In the data rows, the value 500 means zero.
Here are some points, each followed by its number:
[485,394,659,184,286,871,637,391,328,687,113,447,357,603,123,452,743,659,
 741,652,566,620,317,322,540,476,608,602,162,394,473,585] 0
[358,579,278,465,360,872,554,516,490,893,628,421,623,688,400,160,782,340,
 542,377,365,685,436,281,564,355,480,725,19,445,623,374] 1
[309,464,240,457,407,772,578,644,556,749,559,592,512,520,392,185,615,493,
 602,340,481,610,414,451,551,549,405,717,116,351,525,393] 2
[999,368,999,225,536,155,261,109,340,0,0,0,528,771,676,999,380,596,
 555,999,555,497,421,427,323,316,799,0,999,800,646,851] 3
[278,614,192,512,505,673,690,629,524,617,724,849,374,322,263,330,567,465,
 426,241,381,532,408,548,419,518,393,871,95,482,284,392] 4
[397,562,267,594,524,515,509,604,609,534,730,556,564,476,559,366,480,403,
 414,343,403,547,489,567,456,500,391,607,393,511,488,382] 5
[452,481,401,491,479,597,497,549,567,563,540,399,582,570,563,354,515,459,
 529,467,443,571,483,493,503,500,431,523,438,468,566,444] 6
[737,475,999,248,482,449,564,193,222,316,40,416,254,494,230,959,595,675,
 569,881,653,429,409,390,411,383,800,340,692,599,369,771] 7
[804,480,732,790,683,0,195,423,619,216,624,255,704,569,999,773,238,415,
 360,641,603,340,792,603,620,526,556,20,999,604,743,559] 8
[655,456,531,772,673,75,224,552,696,246,697,313,741,527,999,611,219,377,
 372,522,503,410,712,667,535,558,425,142,999,581,693,469] 9
[213,516,112,542,486,693,668,711,581,658,682,859,419,347,319,214,521,528,
 516,197,455,513,434,609,478,637,305,857,97,378,336,367] 10
[183,678,0,725,552,597,657,742,581,702,962,999,434,256,414,215,503,419,
 351,36,415,429,554,634,529,599,320,925,79,399,293,285] 11
[625,404,683,480,516,376,414,458,506,363,338,370,526,525,575,607,426,570,
 577,630,587,454,534,524,533,536,553,308,749,497,591,567] 12
[489,399,743,189,371,716,683,399,280,489,57,548,246,445,70,617,623,733,
 698,689,608,515,293,445,414,522,604,573,332,458,320,650] 13
[551,606,524,496,488,540,452,415,509,543,579,299,614,653,580,496,593,368,
 432,575,350,599,518,387,438,341,551,463,494,610,593,474] 14
[528,497,486,429,374,721,469,464,498,726,469,225,652,736,525,321,664,388,
 582,556,412,690,456,316,568,384,514,482,339,466,705,433] 15
[515,507,348,716,616,244,361,651,692,339,781,454,669,472,853,447,289,382,
 377,380,428,456,611,678,474,570,356,380,762,560,583,406] 16
[470,306,597,309,379,725,590,504,429,585,137,527,381,505,256,435,553,723,
 760,582,670,512,365,468,585,645,513,536,346,302,482,566] 17
[290,469,278,378,420,755,608,624,565,588,503,495,496,533,337,235,562,492,
 576,412,349,659,331,518,395,536,345,687,169,458,430,421] 18
[561,594,622,443,472,546,513,373,398,582,485,440,467,562,422,584,617,441,
 452,584,490,551,502,349,490,351,637,502,452,586,514,569] 19
[491,513,453,486,447,616,484,479,492,660,553,424,555,603,499,403,604,424,
 518,486,451,566,508,395,548,435,514,531,361,472,598,448] 20
Which three points above are nearest to each new point, looking only along the 5 directions in which the numbered points spread most? Their numbers follow each, nearest first.
[391,530,247,661,505,505,487,619,583,678,736,663,582,492,625,290,494,404,
 457,290,503,474,601,509,622,532,414,610,358,402,566,381] 5 6 20
[181,709,0,757,566,556,623,700,610,730,999,989,481,290,483,224,522,337,
 289,43,376,456,594,582,502,539,348,912,87,471,345,282] 11 10 4
[315,478,379,283,419,805,696,557,448,572,381,571,382,474,179,353,634,599,
 596,458,410,610,296,481,368,503,414,745,155,468,352,475] 18 2 4
[404,623,289,662,604,410,514,587,571,471,821,730,492,371,580,477,424,404,
 306,290,409,446,586,601,460,525,436,631,450,562,406,411] 5 16 6
[283,448,310,278,410,806,642,641,568,502,445,415,479,530,240,242,549,538,
 598,468,292,703,230,550,277,521,298,711,158,504,385,424] 18 2 6
[753,533,812,524,536,270,365,300,430,333,395,345,505,559,637,807,472,472,
 423,706,581,429,612,439,511,392,681,233,852,619,556,635] 12 19 8
[488,547,360,658,610,346,405,598,643,394,733,440,657,484,738,439,370,390,
 362,407,387,503,572,610,443,532,390,447,649,586,549,423] 16 5 6
[339,593,234,572,548,535,547,626,587,557,762,650,512,414,490,379,486,401,
 382,298,369,519,505,567,419,499,370,674,336,530,433,383] 5 4 6
[339,560,219,428,374,875,574,560,516,848,658,412,617,671,406,155,721,352,
 530,371,313,734,402,318,510,395,440,750,26,441,609,342] 1 2 18
[431,427,501,232,336,842,609,488,431,674,270,365,466,635,223,341,703,568,
 664,608,435,682,292,358,447,456,502,647,169,447,499,509] 0 17 18
[417,575,419,465,463,633,583,491,426,643,564,615,450,468,356,447,613,478,
 496,425,477,520,460,433,501,455,516,668,252,502,430,467] 20 6 18
[834,377,999,343,509,311,354,245,369,193,77,156,471,607,566,917,441,609,
 570,922,634,438,501,458,453,425,704,89,986,622,565,735] 3 7 12
[443,620,479,463,470,607,620,425,383,619,549,712,345,409,254,558,635,482,
 437,441,495,475,477,394,455,428,598,711,256,531,365,523] 19 20 4
[690,443,826,472,555,282,405,383,420,270,296,394,459,485,548,793,377,581,
 508,721,621,374,544,540,499,516,605,235,874,570,497,659] 12 7 19
[193,605,0,769,550,542,628,757,619,763,943,999,455,249,479,182,483,435,
 396,0,531,401,636,614,631,666,341,880,128,316,381,283] 11 10 4
[572,393,699,412,508,390,495,480,457,293,241,452,405,436,443,663,391,670,
 615,648,608,460,450,598,438,585,503,350,727,492,434,620] 12 19 17
[747,498,999,250,447,448,560,183,202,298,23,443,232,444,217,971,579,698,
 576,887,659,417,389,380,411,395,769,362,702,617,347,771] 7 13 12
[432,425,548,248,328,861,663,451,345,696,239,506,379,574,146,417,727,597,
 697,569,543,602,331,339,482,457,555,669,148,412,450,545] 0 17 13
[479,477,383,771,654,199,440,623,610,366,676,773,496,317,737,561,252,516,
 429,322,623,299,690,733,586,695,419,415,757,447,488,470] 16 5 9
[434,593,510,423,428,676,685,392,313,693,454,773,290,415,165,546,692,557,
 488,455,567,485,466,357,520,422,630,729,204,493,338,550] 19 13 0
[432,569,302,642,512,503,487,583,590,639,735,523,608,532,621,340,520,355,
 404,346,417,526,586,467,537,455,451,580,382,496,570,378] 5 6 20
[532,453,623,395,451,550,526,423,423,489,326,443,438,527,398,590,564,575,
 549,613,535,510,443,454,495,468,585,456,505,505,489,573] 19 12 20
[678,560,693,524,596,274,372,388,495,290,520,285,590,549,703,730,420,414,
 382,667,435,486,559,519,410,389,581,263,834,671,547,561] 12 14 8
[670,383,779,467,551,271,448,432,438,206,264,415,438,434,548,779,329,650,
 539,701,622,384,528,604,467,566,553,249,899,527,468,654] 12 7 19
[633,450,486,782,666,82,240,605,739,269,732,339,736,538,999,560,212,391,
 371,447,490,405,705,686,547,614,403,166,999,536,679,457] 9 16 8
[686,503,694,514,591,306,345,397,530,272,472,216,617,608,724,689,405,460,
 420,674,455,491,558,508,438,423,553,240,872,642,594,563] 12 14 8
[522,504,567,538,577,339,500,486,489,334,457,613,414,383,494,641,383,568,
 464,517,558,416,515,596,452,562,514,456,647,536,413,567] 12 19 6
[325,384,452,105,315,980,723,550,416,643,163,456,381,534,27,268,679,695,
 769,568,415,704,170,445,374,523,427,765,1,401,382,497] 0 18 17
[526,458,597,399,474,579,547,457,432,484,361,430,448,517,384,542,537,560,
 546,595,527,510,435,471,468,479,532,487,469,507,463,546] 19 20 6
[543,522,431,717,606,225,387,567,606,411,716,546,601,435,785,528,345,426,
 383,404,536,401,661,605,568,569,463,369,768,519,555,451] 16 9 5
[310,443,196,587,510,531,523,715,652,549,661,691,529,427,534,252,417,514,
 502,261,477,496,497,644,505,651,307,645,353,386,446,373] 5 10 2
[313,382,442,74,280,999,763,543,402,691,143,458,362,560,0,251,744,659,
 775,570,418,740,138,394,370,495,452,787,0,374,365,514] 0 18 17
[384,514,239,691,524,498,489,626,573,699,751,706,578,442,628,299,470,417,
 472,263,545,437,620,519,653,573,408,626,367,373,562,364] 5 6 2
[471,551,550,392,465,613,617,455,401,505,392,575,373,437,271,556,586,544,
 505,565,475,516,407,448,427,467,555,599,366,541,374,539] 19 20 6
[620,454,740,283,407,613,491,337,387,482,212,260,471,654,369,613,624,530,
 592,741,495,580,407,351,450,378,637,401,515,546,554,610] 19 12 14
[821,412,831,714,656,0,194,417,575,170,447,297,645,547,984,831,205,517,
 445,691,676,303,748,612,627,556,574,0,999,564,685,617] 8 9 12
[490,625,341,675,540,433,441,523,567,601,815,512,611,526,682,423,504,306,
 346,373,414,503,624,454,550,413,502,549,497,539,575,398] 5 6 20
[567,515,640,562,610,267,465,471,488,252,485,619,397,348,550,729,352,571,
 412,560,578,359,566,622,475,568,544,383,771,579,381,609] 12 19 16
[529,517,609,441,498,476,534,436,429,430,402,557,386,437,419,621,529,547,
 507,565,550,457,494,487,486,483,565,509,509,529,413,581] 19 12 20
[337,511,210,628,594,426,498,722,660,425,756,656,553,376,627,333,361,465,
 428,256,429,470,526,695,459,631,295,590,468,481,434,376] 5 16 6
[654,423,751,548,596,182,403,420,477,228,354,530,422,393,629,777,317,609,
 504,622,687,326,600,638,513,610,581,239,927,516,479,621] 12 8 9
[999,374,999,278,546,157,254,106,352,0,0,0,568,732,694,999,392,586,
 561,999,587,485,468,402,388,306,789,0,999,762,673,836] 3 7 12
